(in the rows, 128 means zero)
Named moves (each a turn or a mirror), then the moves between two rows, first move first; the first pair answered:
M (before |-> after):
[114 180 135 129 128 119 129 140 132 166 164 142 117] |-> [122 173 149 116 131 124 116 134 123 161 171 138 118]
[ 99 189 137 170  90 120 168 115 143 163 135 166 132] |-> [126 145 187 125  78 132  96  88 107 143 183 138 131]
[100 116 113 143 154 129 146 128 133 127 108 141 145] |-> [115  95 136 114 148 136 111 116 113 111 133 127 147]
Q (before |-> after):
[145  78 140 131 121 128 112 113 121  99 111 131 143] |-> [153 136 162 135 141 123  93 101 119 126 141 114 115]
[114 109 106 152 115 130 148 116 143 121  87 119 135] |-> [124 103 129 118 142 134  91 127 120 155 106 103 120]
[ 88 122 132 147 110 116 111 159 138 219  79 175 152] |-> [ 93 159 138 157 119 118 114 146 138 231  93 167 137]
[127 130 127 130 142 122 110 113 128 140 114 108 125] |-> [127 133 120 148 133 123 136 111 136 128 107 111 127]
H (before |-> after):
[101 134 146 110  94 138 124 148 123 146 146 172 149] |-> [107 122 149 115  80 140 121 127 122 121 150 166 156]
[126  61 151 105 126 121  77 126 105  85  80 121 159] |-> [128 125 162  72 165 119  52 148 101 145 124 116 121]
[102 183  94 148 145 109 162 135 155 120 130 143 106] |-> [117 153 107 158 124 116 163  99 147  69 137 127 120]
F (before |-> after):
[121 113 132  48 125 146 126 163 127 102 166 157 134] |-> [110  99 129  95  73 140 165 135 136  88 140 174 160]
[124 156 117 150 115 134 165 117 147  90 125 126 127] |-> [134 175 116 122 152 134 140 132 143 106 143 112 104]
[132 111 131 153 138 124 116 119 128 141 106 113 120] |-> [134 113 131 151 144 122 113 118 125 146 106 110 117]
Now pairs of rows:
Each pair is 2 to 3 moves apart.
[101 119  72 144  93 120 181 167 152  78 108 132 149] |-> [114  55 101  89 124 124  88 178 116 112 100 112 152] : Q H
[123 172 128 126 117 122 161 129 143 119 147 156 122] |-> [124  94 132  88 119 133 113 152 122 122 133 154 147] : H Q
[ 90 110  75  95  42 146 180 168 129 123 110 220 156] |-> [102 246 101 122  91 133 173 140 130 189 160 189  98] : M Q M
[136  96 147 133 135 130  66 115 107 174 113  87 124] |-> [145 133 158 114 137 135  70 107 106 154 159  82 109] : Q Q H
[ 96  98 150 167  84 136 119 108 120 155  99 147 148] |-> [110 114 167 175  88 135 108  80 117 142 122 119 134] : Q M H
[157 103 148 116 137 124  99 108 118 111 136 101 126] |-> [133  98 119 142 139 116 129 138 137 136  84 125 142] : M Q F
[159 155 126 133 164 118 145 125 107 120 153 110 112] |-> [164 119 135 111 152 125 123 126  99 109 157 107 124] : Q M Q
[119 151 122 159 128 122 110 127 132 156 115 125 111] |-> [119 113 118 163 106 129 132 119 136 114 101 133 131] : H H Q
[140  76 120  71 154 127  76 145  99 118 132 108 121] |-> [143 190 124 134 151 122 130  91 118 112 174  98  87] : Q M
[152 126 101 168 177 112 135 117 136 164 101  94 109] |-> [153  53 108 144 143 120 116 115 126 123  97  93 137] : M Q Q
[141  93 134 146  95 133 129  99 132 121 114 128 132] |-> [144 148 143 123 126 126 109 102 127 155 153 119 100] : M H
[140 160 123 156 157 119 121 138 133 160  97 100  88] |-> [151  81 145 118 125 130  81 120 112 107 113  94 118] : Q M
[140 130 161 124 113 115 110 104 110 110 154 136 172] |-> [120 178 127 148 130 104 154 128 131 145 134 155 159] : M H H
[114  92 119 122 108 109 111 158 155 150 111 161 145] |-> [128 167 124 164 107 103 144 109 166 121 153 136 121] : H Q M
[138 130  92 171 114 111 117 131 138  99  85 142 159] |-> [153 196 102 167 139 112 112 117 134 116 132 124 125] : H M
[132 160 134 149 155 131 107 104 129 150 118  99 104] |-> [120 113 106 141 156 132 115 145 135 150  79 118 125] : Q Q M
[117 197 105 136 148 131 150 128 141 148 158 135 102] |-> [ 98 115  85 144 126 131 157 155 146 147  93 161 143] : M H
[112 133 119  72 124 144 133 163 120 128 128 135 118] |-> [122 142 133  77 134 145 114 144 110 137 139 118 104] : H M Q
[117 196 143 152  99 129 172 113 147 126 169 140 116] |-> [130 130 164  64 114 142  97 144 116 128 191 141 124] : Q H
[113 162 128 176 172 109 150 139 108 145  95 115 111] |-> [106 155 124 182 167 111 160 144 111 138  87 123 117] : Q Q Q
[138 190  99 131 148 127 165 118 133 149 175 113  97] |-> [141  77 116  61 137 139 102 141 107 128 168 112 131] : M Q Q
[107  97 116 170 102 136 157 127 146 109  87 133 174] |-> [ 91 143 106 152 138 135 147 163 151 175  91 147 149] : H H
[118  95 120 140  97 118 146 148 141 145  97 154 154] |-> [129 118 151  96 116 118  96 151 122 176 140 142 133] : H H M
[162 154 168 156 152 142 117  77 119  41 179  73  95] |-> [122 203 138 100 210 135 111 185 134 158 165 123  75] : Q H
[121 131  97 130 118 122 157 181 158 166 105 163 143] |-> [164 134 146 134  96 131 127  95 131  85 178 107 130] : H Q Q
[134 115  94 145 135 125 162 125 144  74 106 117 134] |-> [143  85 116 106 160 129  96 141 115 105 111 101 132] : Q H H
[138 122 160 157 116 119  93  74 114 141 125  83 124] |-> [121 134 151 127 144 114  87 125 114 197 114 103 118] : Q Q H
[ 99  92 150 152 101 130 114 102  96 134 111 150 182] |-> [104 123 161 141 134 125  79 113  91 181 123 137 156] : M Q
[187 113 139 164 141 171 116 133 129 150 119  78  92] |-> [178 136 134 154 154 167 126 161 133 178 121  95  82] : Q M H
[116 169 120  85 114 139 148 143 109 135 175 159 109] |-> [122 125 127  65 105 144 132 137 101 114 174 158 123] : Q H Q
[128 125 144 143  89 124 143 114 126 122 135 148 141] |-> [114 141 139 147 104 121 141 127 128 153 126 154 135] : Q Q H
[155 179 135 130 134 111 129 118  91 147 168 114 109] |-> [133 138  94 165 106 112 181 131 111 131  97 145 141] : M H
[ 91 118  95  96 112 138 170 179 152 128 113 185 131] |-> [136 119 152  74 105 146 115 108 122  70 196 128 110] : H Q
[110 160 108 135 107 117 172 146 153 142 126 183 136] |-> [134 167 154 116  87 129 131 103 129 113 183 159 130] : M Q
[123 173 132 142 142 123 134 134 128 174 152 123 116] |-> [133  76 144 110 103 136 115 123 110 118 152 126 158] : Q M
[147 108 127  68 140 144 125 135 125  83 179 108 114] |-> [144  89 110  70 150 139 130 153 131  79 152 109 120] : M H Q
[121 114 126 108 128 126 129 143 132 142 129 151 133] |-> [127  99 131 126 113 125 132 113 131 112 131 141 137] : Q H M
[109 216 109 152 169 126 152 138 149 160 131 124 103] |-> [ 88 104  95 146 135 128 139 170 149 160  59 161 158] : M H
[119 132 124 155 101 119 128 114 126 153  91 125 144] |-> [114 132 119 144 101 120 130 130 128 162  88 135 146] : H H Q
[113  77 145 108 101 132 109 142 120 137 113 169 149] |-> [110 136 129 158  84 125 166 114 139 117 120 174 142] : Q Q
[134  89 115 116 171 124  95 152 124 155  98 115 128] |-> [149 146 149 128 169 127  90 106 116 140 151  91 106] : Q M
[132  88 124  80  90 119 110  90 129  36 127 111 132] |-> [111 197  81 145 128 103 175 116 167 100  99 122  92] : Q M
[134  99 123 128 131 138 107 145 114  92 121 127 135] |-> [133 142 112 167 132 129 140 131 131 101 111 125 124] : Q M H
[128 116 161  84  97 134 114 107 122 130 168 143 142] |-> [114 136 151  81 114 125 114 132 129 165 162 157 135] : H H H
[126 184 113 182 144 128 139  92 137 152 129 101  97] |-> [127 191 130 134 151 137 117 104 122 157 172 108  87] : M Q H
[120 119  95 137 117 109 160 156 141 153  96 124 141] |-> [144 166 112 143 126 111 156 119 137 127 148  91 115] : H M H
[105 214 122 156 110 114 182 120 164 205 110 161 115] |-> [113  41 147  65  82 135  96 144 120 162  98 167 171] : Q M
[111 145 137 156  92 136 165 116 142 129 116 139 134] |-> [135 112 168 120 102 143 111 103 115 111 153 111 128] : Q M H
[146 117 123  95 141 121 128 156 132 145 113 144 146] |-> [165 142 137 108 134 127 130 112 126 102 151 122 131] : H M H
[148 180 154 159  95  97  75  58  74 166 197  89 140] |-> [153 131 147 178  64  99  84  41  74 120 173  91 165] : M H M
[127 123 143  84 174 131  79 163 109 192 141 129 119] |-> [142  52 123 145 107 137 136 103 118  74 100 119 161] : M H
[130 173 109 124 150 117 167 138 142  94 164 119 119] |-> [119 160 109  90 159 118 153 168 140 120 160 136 121] : M Q H
[148 107 131  64 143 164  71 134 100 138 133  65 113] |-> [132 108  94 170  96 153 165 106 138 109  56  82 145] : H Q H
[147 154 123 114 193 129 100 145 119 130 139  86 100] |-> [159 124 131 125 168 136 103 115 115  80 144  72 114] : H H
[144  86 117 108 177 131 116 165 116 117 118  98 126] |-> [143 120 107 153 143 129 174 132 136  73 122 103 129] : Q M Q
[121 158 133 156 126 129 137 114 139 154 132 125 117] |-> [110 126 127 155 121 130 135 130 139 166 107 139 133] : M H
[132 183 115  86 147 128 142 137 129 103 185 136  87] |-> [127 128 102  65 131 135 149 156 129  77 170 150 115] : Q H Q
[118 152 154  43 127 139  93 121 121 113 190 133 112] |-> [114 212 123  88 137 129 153 121 146 113 180 135  95] : M H H
[ 88 182 136 124 111 146 163 129 124 123 139 161 131] |-> [ 86 163 146  99 110 147 146 139 118 133 148 170 137] : M Q H
[122 196 105 128 218 111 117 179 148 209 128 114  81] |-> [168 132 134 149 130 130 153  67 137  14 187  79 113] : Q H
[147 113 144 120 120 139 106 101 115  92 128 101 114] |-> [141 152 145 106 151 132  97 128 121 138 138 107  95] : H H H
[112  61 140 111  73 104 100 111 147 139 110 136 147] |-> [108 162 145 130 112  96 101 113 155 203 142 127 105] : H H Q
[152 113 135  98 128 137 120 118 117  58 169 100 133] |-> [143 190 122 119 176 125 128 137 137 119 161  97  92] : M Q Q
[116 107 150 141 112 106 163 157 148 141  51 138 167] |-> [123 188 159 168 131 103 171 131 152 158  83 126 136] : Q Q
[101 157 142 176  76 127 184  78 132  90  93 136 136] |-> [ 84  98 118 142 108 125 155 153 127 144  31 157 145] : Q M
[125 100 143 151  94 124  91 127 137 137  91 106 143] |-> [121 168 131 176 112 118 126 129 150 151 101 107 119] : M H M
[157 142  92 133 129 111 181 119 140  50 123 111 126] |-> [171 179 121 111 165 112 131 115 123  95 159  85  92] : Q Q
[145 102 125  84 128 137 119 117 109  64 164  97 124] |-> [141 111 117 104 118 138 148 110 119  48 158 104 125] : Q Q
[147 113 113 149 110 153 122 106 137  50 168  98 131] |-> [112 115  89  93 159 143  96 201 142 150 139 138 126] : H Q Q
[142  89 126  38 134 136 101 170 126  60 185 136 152] |-> [137 227 110 116 151 122 174 148 159  88 199 133 111] : Q M
